In the data rows, zero lies at 4.5, halfway between 4 and 5.
Some points:
[3, 6, 4, 2, 2, 6, 4, 4, 5, 3, 7, 4]
[4, 2, 4, 3, 2, 7, 4, 4, 4, 4, 3, 8]
[4, 6, 4, 6, 5, 7, 4, 3, 4, 8, 7, 4]
[3, 6, 4, 6, 6, 2, 5, 3, 3, 5, 8, 4]
[3, 3, 9, 2, 6, 3, 8, 3, 7, 3, 4, 4]
[4, 6, 4, 7, 6, 3, 4, 3, 3, 5, 8, 4]
[4, 6, 4, 3, 1, 2, 7, 7, 3, 7, 4, 4]
[4, 2, 5, 7, 2, 6, 4, 7, 4, 5, 4, 7]
[4, 6, 4, 6, 6, 3, 3, 3, 4, 5, 7, 4]
[4, 6, 4, 2, 6, 3, 8, 7, 7, 4, 4, 4]
[3, 5, 4, 4, 5, 4, 3, 3, 4, 4, 3, 4]
[4, 7, 3, 6, 6, 6, 4, 7, 4, 8, 7, 4]
[4, 7, 4, 6, 6, 3, 4, 4, 4, 4, 7, 4]
[3, 2, 8, 3, 2, 6, 3, 4, 4, 3, 3, 5]
[7, 2, 8, 2, 6, 2, 8, 2, 8, 3, 4, 5]
[4, 7, 3, 4, 6, 7, 4, 6, 5, 4, 4, 5]
[4, 2, 8, 2, 6, 7, 5, 3, 5, 3, 3, 4]
[4, 2, 3, 6, 6, 6, 4, 7, 3, 4, 4, 4]
[3, 5, 4, 4, 1, 7, 4, 7, 4, 4, 6, 5]
[4, 6, 4, 6, 6, 4, 3, 4, 5, 7, 7, 4]
[3, 6, 5, 4, 5, 7, 4, 3, 4, 7, 7, 4]
[4, 3, 4, 7, 7, 7, 4, 3, 4, 4, 5, 4]
[4, 3, 4, 6, 6, 2, 3, 2, 4, 4, 3, 4]
[8, 3, 4, 6, 5, 2, 4, 4, 4, 4, 3, 4]
[7, 2, 4, 7, 6, 3, 4, 3, 4, 4, 5, 4]
[3, 7, 4, 2, 1, 6, 4, 7, 4, 7, 8, 5]
[4, 5, 4, 6, 7, 3, 4, 3, 4, 3, 3, 4]
[4, 7, 4, 7, 2, 6, 3, 7, 3, 3, 4, 4]
[3, 2, 4, 6, 6, 3, 5, 4, 3, 3, 7, 4]
[7, 3, 4, 7, 6, 2, 4, 2, 4, 3, 3, 4]
[7, 5, 5, 4, 6, 2, 4, 3, 4, 3, 4, 3]
[4, 5, 4, 6, 6, 3, 3, 2, 5, 4, 5, 5]
[7, 3, 4, 2, 6, 3, 8, 4, 4, 7, 4, 4]
[4, 5, 4, 7, 6, 4, 4, 3, 4, 7, 8, 4]
[3, 5, 4, 7, 6, 7, 5, 7, 4, 7, 7, 4]
[8, 3, 4, 2, 5, 2, 4, 3, 4, 4, 3, 5]
[4, 7, 4, 6, 6, 4, 2, 4, 4, 3, 3, 5]
[4, 6, 4, 6, 2, 7, 7, 7, 8, 4, 4, 4]
[3, 2, 4, 2, 2, 6, 3, 7, 4, 3, 4, 4]
[3, 6, 4, 3, 2, 4, 4, 7, 4, 3, 5, 4]
[7, 2, 8, 4, 6, 3, 8, 3, 8, 4, 3, 4]
[4, 6, 5, 2, 3, 2, 4, 7, 8, 3, 3, 4]
[4, 2, 4, 3, 5, 4, 4, 4, 4, 4, 3, 4]
[4, 3, 4, 6, 2, 6, 4, 7, 4, 4, 3, 8]
[4, 6, 4, 4, 2, 6, 4, 6, 4, 8, 7, 4]
[8, 7, 4, 7, 6, 3, 4, 3, 4, 8, 9, 5]
[3, 7, 4, 6, 6, 7, 5, 3, 4, 3, 5, 4]
[4, 6, 4, 7, 6, 4, 4, 3, 4, 8, 8, 4]
[3, 6, 4, 3, 6, 2, 8, 7, 4, 5, 4, 4]
[7, 5, 4, 6, 6, 3, 4, 3, 3, 5, 8, 5]
[4, 7, 3, 4, 2, 6, 4, 6, 4, 7, 2, 4]
[4, 3, 5, 2, 2, 6, 4, 4, 5, 4, 3, 7]
[4, 6, 4, 7, 6, 4, 4, 3, 5, 4, 7, 5]
[8, 5, 8, 3, 6, 2, 4, 2, 7, 3, 3, 4]
[3, 5, 4, 6, 6, 3, 5, 3, 8, 5, 3, 4]
[4, 7, 4, 4, 2, 7, 5, 6, 4, 7, 3, 4]
[4, 3, 4, 2, 5, 4, 4, 3, 4, 3, 4, 5]
[3, 3, 4, 2, 2, 8, 4, 7, 4, 3, 4, 5]
[3, 5, 4, 6, 6, 4, 3, 8, 4, 4, 5, 5]
[7, 7, 4, 6, 6, 2, 7, 2, 8, 3, 4, 5]
[4, 6, 4, 7, 5, 7, 4, 3, 3, 3, 7, 4]
[3, 3, 4, 4, 2, 6, 5, 6, 4, 4, 3, 8]
[4, 3, 4, 7, 6, 2, 3, 3, 4, 4, 3, 4]
[8, 7, 4, 6, 5, 2, 8, 3, 4, 7, 4, 4]
[8, 5, 4, 3, 7, 3, 8, 4, 4, 8, 5, 5]
[4, 5, 4, 7, 6, 2, 4, 3, 4, 4, 3, 4]
[3, 6, 4, 2, 2, 6, 4, 7, 3, 3, 7, 4]
[4, 7, 4, 6, 6, 3, 4, 3, 4, 4, 5, 4]
[4, 1, 4, 2, 6, 3, 8, 3, 8, 8, 3, 4]
[4, 6, 4, 3, 3, 7, 3, 7, 4, 4, 4, 4]
[4, 6, 4, 3, 5, 7, 4, 6, 4, 4, 3, 4]
[8, 3, 7, 2, 6, 3, 4, 3, 8, 4, 3, 4]
[7, 2, 5, 2, 6, 4, 5, 3, 8, 8, 3, 4]
[8, 2, 4, 3, 6, 3, 7, 3, 4, 8, 3, 5]
[3, 3, 8, 3, 6, 3, 8, 7, 8, 4, 3, 8]
[4, 2, 8, 2, 2, 7, 4, 3, 4, 5, 5, 5]
[3, 2, 7, 2, 6, 3, 3, 3, 9, 4, 3, 7]
[8, 3, 4, 6, 6, 2, 4, 3, 4, 3, 4, 4]
[3, 6, 4, 3, 2, 7, 4, 7, 5, 4, 4, 4]
[4, 6, 4, 3, 2, 7, 4, 7, 3, 4, 7, 4]
[4, 6, 4, 3, 2, 4, 4, 6, 3, 4, 3, 4]
[8, 3, 5, 6, 5, 3, 3, 3, 4, 8, 3, 5]
[4, 6, 4, 2, 3, 9, 4, 7, 4, 3, 3, 4]
[8, 2, 5, 3, 6, 4, 5, 3, 4, 7, 4, 4]
[7, 3, 4, 4, 5, 3, 8, 3, 4, 3, 3, 5]
[7, 3, 4, 2, 6, 2, 4, 2, 4, 4, 3, 4]
[3, 5, 4, 6, 2, 3, 3, 6, 4, 4, 7, 4]
[4, 6, 4, 6, 3, 4, 4, 7, 4, 5, 6, 5]
[4, 2, 4, 7, 5, 2, 4, 4, 4, 3, 3, 4]
[4, 3, 4, 2, 2, 6, 4, 3, 4, 3, 4, 8]
[8, 2, 8, 3, 5, 7, 5, 4, 3, 4, 3, 4]
[4, 2, 5, 7, 6, 3, 4, 2, 4, 4, 3, 5]
[3, 7, 4, 2, 2, 7, 5, 7, 4, 3, 7, 4]
[3, 7, 4, 6, 6, 6, 5, 3, 4, 4, 3, 4]
[4, 6, 4, 7, 5, 2, 4, 3, 5, 4, 8, 4]
[3, 3, 7, 3, 3, 6, 3, 3, 3, 3, 4, 8]
[4, 5, 4, 2, 1, 7, 5, 6, 4, 3, 3, 4]
[3, 7, 4, 6, 2, 7, 5, 6, 4, 3, 8, 4]
[3, 7, 4, 6, 2, 2, 3, 7, 4, 7, 5, 4]
[4, 2, 4, 6, 6, 2, 4, 4, 4, 3, 3, 3]
[4, 2, 4, 2, 2, 6, 4, 7, 3, 3, 3, 4]
[3, 7, 4, 4, 5, 4, 5, 7, 4, 7, 3, 4]
[4, 2, 4, 5, 6, 2, 4, 3, 4, 4, 4, 4]
[4, 7, 5, 7, 5, 7, 3, 3, 3, 4, 3, 4]
[4, 3, 3, 7, 7, 7, 4, 3, 4, 4, 3, 4]
[4, 5, 4, 3, 2, 7, 4, 4, 4, 4, 3, 8]
[7, 6, 5, 6, 6, 4, 4, 2, 3, 8, 7, 4]
[3, 6, 4, 2, 2, 7, 4, 7, 4, 4, 4, 4]
[4, 6, 4, 6, 6, 4, 5, 3, 4, 7, 7, 4]
[3, 6, 4, 3, 2, 6, 4, 7, 4, 4, 4, 5]
These points spread out most along one direction. Where along it does each point below lie, from 0 to 99? The average is 50, and the first point in the table lies past the average.
[3, 7, 4, 6, 2, 7, 5, 6, 4, 3, 8, 4] 74
[4, 7, 4, 6, 6, 3, 4, 4, 4, 4, 7, 4] 46
[4, 7, 4, 4, 2, 7, 5, 6, 4, 7, 3, 4] 70
[3, 5, 4, 6, 2, 3, 3, 6, 4, 4, 7, 4] 61
[7, 3, 4, 4, 5, 3, 8, 3, 4, 3, 3, 5] 33
[4, 6, 4, 3, 2, 4, 4, 6, 3, 4, 3, 4] 64
[3, 2, 4, 2, 2, 6, 3, 7, 4, 3, 4, 4] 70
[3, 7, 4, 6, 6, 7, 5, 3, 4, 3, 5, 4] 54
[4, 3, 4, 7, 7, 7, 4, 3, 4, 4, 5, 4] 44
[3, 3, 8, 3, 6, 3, 8, 7, 8, 4, 3, 8] 44
[4, 6, 4, 6, 2, 7, 7, 7, 8, 4, 4, 4] 66
[3, 2, 7, 2, 6, 3, 3, 3, 9, 4, 3, 7] 37
[4, 6, 4, 7, 6, 4, 4, 3, 5, 4, 7, 5] 44
[8, 7, 4, 7, 6, 3, 4, 3, 4, 8, 9, 5] 35
[4, 6, 4, 3, 5, 7, 4, 6, 4, 4, 3, 4] 63
[3, 3, 4, 2, 2, 8, 4, 7, 4, 3, 4, 5] 76
[4, 6, 4, 3, 2, 7, 4, 7, 3, 4, 7, 4] 76
[4, 6, 4, 7, 6, 4, 4, 3, 4, 8, 8, 4] 43
[4, 7, 5, 7, 5, 7, 3, 3, 3, 4, 3, 4] 54
[8, 2, 8, 3, 5, 7, 5, 4, 3, 4, 3, 4] 44
[7, 2, 5, 2, 6, 4, 5, 3, 8, 8, 3, 4] 30
[4, 3, 3, 7, 7, 7, 4, 3, 4, 4, 3, 4] 44
[4, 5, 4, 2, 1, 7, 5, 6, 4, 3, 3, 4] 73
[7, 6, 5, 6, 6, 4, 4, 2, 3, 8, 7, 4] 36
[8, 2, 5, 3, 6, 4, 5, 3, 4, 7, 4, 4] 31
[4, 1, 4, 2, 6, 3, 8, 3, 8, 8, 3, 4] 30
[4, 3, 5, 2, 2, 6, 4, 4, 5, 4, 3, 7] 60
[4, 5, 4, 6, 7, 3, 4, 3, 4, 3, 3, 4] 37
[4, 2, 3, 6, 6, 6, 4, 7, 3, 4, 4, 4] 55
[8, 5, 8, 3, 6, 2, 4, 2, 7, 3, 3, 4] 25
[3, 6, 4, 3, 2, 6, 4, 7, 4, 4, 4, 5] 73
[4, 2, 4, 3, 5, 4, 4, 4, 4, 4, 3, 4] 45
[4, 3, 4, 2, 2, 6, 4, 3, 4, 3, 4, 8] 60
[3, 5, 4, 4, 1, 7, 4, 7, 4, 4, 6, 5] 77
[4, 7, 3, 4, 6, 7, 4, 6, 5, 4, 4, 5] 62
[4, 2, 8, 2, 2, 7, 4, 3, 4, 5, 5, 5] 58
[8, 3, 4, 2, 5, 2, 4, 3, 4, 4, 3, 5] 33
[3, 7, 4, 2, 2, 7, 5, 7, 4, 3, 7, 4] 79
[4, 5, 4, 3, 2, 7, 4, 4, 4, 4, 3, 8] 66
[4, 6, 5, 2, 3, 2, 4, 7, 8, 3, 3, 4] 56
[7, 2, 8, 4, 6, 3, 8, 3, 8, 4, 3, 4] 24
[3, 5, 4, 6, 6, 4, 3, 8, 4, 4, 5, 5] 58
[3, 6, 4, 3, 6, 2, 8, 7, 4, 5, 4, 4] 50
[4, 7, 3, 6, 6, 6, 4, 7, 4, 8, 7, 4] 60
[4, 6, 4, 4, 2, 6, 4, 6, 4, 8, 7, 4] 68
[3, 5, 4, 6, 6, 3, 5, 3, 8, 5, 3, 4] 37
[3, 3, 9, 2, 6, 3, 8, 3, 7, 3, 4, 4] 35
[4, 7, 4, 6, 6, 4, 2, 4, 4, 3, 3, 5] 49
[3, 5, 4, 4, 5, 4, 3, 3, 4, 4, 3, 4] 48
[4, 6, 4, 7, 5, 7, 4, 3, 3, 3, 7, 4] 55
[7, 3, 4, 2, 6, 3, 8, 4, 4, 7, 4, 4] 34
[7, 5, 5, 4, 6, 2, 4, 3, 4, 3, 4, 3] 33
[8, 3, 4, 6, 5, 2, 4, 4, 4, 4, 3, 4] 32
[3, 7, 4, 4, 5, 4, 5, 7, 4, 7, 3, 4] 59
[4, 2, 5, 7, 2, 6, 4, 7, 4, 5, 4, 7] 63
[4, 3, 4, 6, 2, 6, 4, 7, 4, 4, 3, 8] 66
[3, 6, 5, 4, 5, 7, 4, 3, 4, 7, 7, 4] 57
[4, 6, 4, 6, 6, 4, 3, 4, 5, 7, 7, 4] 46
[4, 6, 4, 2, 3, 9, 4, 7, 4, 3, 3, 4] 77
[8, 5, 4, 3, 7, 3, 8, 4, 4, 8, 5, 5] 31
[3, 6, 4, 3, 2, 7, 4, 7, 5, 4, 4, 4] 75
[4, 3, 4, 7, 6, 2, 3, 3, 4, 4, 3, 4] 34
